Each path below is one point turned by a fixed rotation once a step. After each direction that follows a path, write how fast that rotation turns it, in degrees a step (0 if it stays still).
Each turn is a multiple of 5 degrees from 10 to 175, or 0.

[  5.3 -14.3  -6.8  -6.7  42.6   8.0 -21.5 -10.0   5.4 -10.8 -15.6  -3.2
   8.9  10.1  -4.0]
[  4.0   0.2  -5.0  23.0  32.5  14.5  -9.9  -1.8 -14.7 -10.8 -23.6  -6.2
   8.7 -16.0 -13.0]
[ -9.0   7.3 -10.4   6.4  29.2   6.5  -5.5  -0.9 -28.0 -17.1   0.0 -29.0
  -8.0   7.4 -19.1]
[ -9.5 -17.4 -11.3  -6.8  35.8   9.3 -17.1   2.7  -9.0  -1.9  -6.5 -23.2
  -6.1  23.0   0.3]
[ 15.1  -4.7 -13.4   6.7  38.4  18.9 -12.7   4.3  -0.3  -1.1 -21.9  -7.8
  18.0   7.3  -3.4]
[  6.7  13.5  -9.4   4.8  37.6   1.9  -7.3 -10.4 -13.1 -22.3  -8.6 -11.0
   3.9  -6.7 -20.7]
[-15.9 -15.0  -5.7   4.1  34.0   3.8 -17.2 -10.0 -18.8 -17.3  -8.5 -19.7
 -11.2   4.5 -15.1]
[ -3.4 -12.1 -11.5  15.7  29.5  23.1 -11.3  17.8 -16.8   4.8 -15.3 -20.6
   1.4  13.8   1.2]
[ 13.1  15.0 -13.4  -6.2  35.2   8.2  -5.1   4.3  -6.1  -9.6  -7.3 -20.9
  14.8  16.3 -10.3]
[ -1.5  -6.9  -4.2  -5.7  43.6  -0.5 -17.7 -16.5  -3.0 -22.3 -12.0  -7.1
   1.3   3.1 -12.9]
[ -8.3 -15.5  -6.1  21.4  32.5  17.8 -13.8  -2.3 -19.9  -9.1 -19.3 -10.6
  -3.9  -8.9  -9.8]
[ -3.4   9.1 -13.0   6.5  29.7  13.1  -0.4  12.4 -25.4  -2.7  -4.9 -31.5
   0.1  10.0 -14.1]
[  1.3  -6.3 -12.5 -12.4  39.8   3.5 -12.0  -5.9  -1.8 -11.4  -4.1 -19.1
   1.2  24.2  -3.6]
[  9.8 -12.2  -6.8   8.3  40.1  15.9 -18.4  -6.4   1.8  -9.6 -23.2   0.1
  10.1   0.0  -3.8]
[  2.0   9.5 -10.1  17.0  30.3  11.8  -4.5  -0.9 -24.0 -18.1 -13.2 -17.1
   5.9 -11.7 -18.7]
[-15.3  -5.2  -9.2  -2.7  29.1   1.8 -11.2  -7.3 -19.1 -12.7   2.0 -29.7
 -15.0  13.8 -14.3]
[  1.6 -17.7 -12.7   1.5  38.7  18.7 -16.7   7.8  -3.9   1.7 -16.7 -13.9
   4.8  21.4   4.6]
[ 16.5  11.0 -11.1   7.2  38.2  14.3  -8.6   2.6  -8.3 -11.4 -16.5 -11.1
  20.0  -0.9 -10.1]
[ -4.6   4.2  -6.7  -0.9  35.9  -1.6 -15.7 -15.5 -14.6 -27.8  -6.8 -15.5
  -3.0  -4.4 -20.8]
Directions:
[  1.2 -11.5   1.4  11.2  -0.6  10.7  -3.7   5.7   2.3   8.8 -10.6   6.4
   3.6  -4.2   8.0] | 115
[ -4.3  -2.0  -1.7 -11.0 -11.1   0.9  -8.0   1.1   5.4   8.4  -4.4  -7.0
   7.7  -7.6 -11.4] | 0
[ 9.4  3.1  2.8 -1.4  5.5 -3.7 -2.9 -9.7  8.8 -9.0 -5.4 11.6  9.0 -9.5
 -2.7] | 85
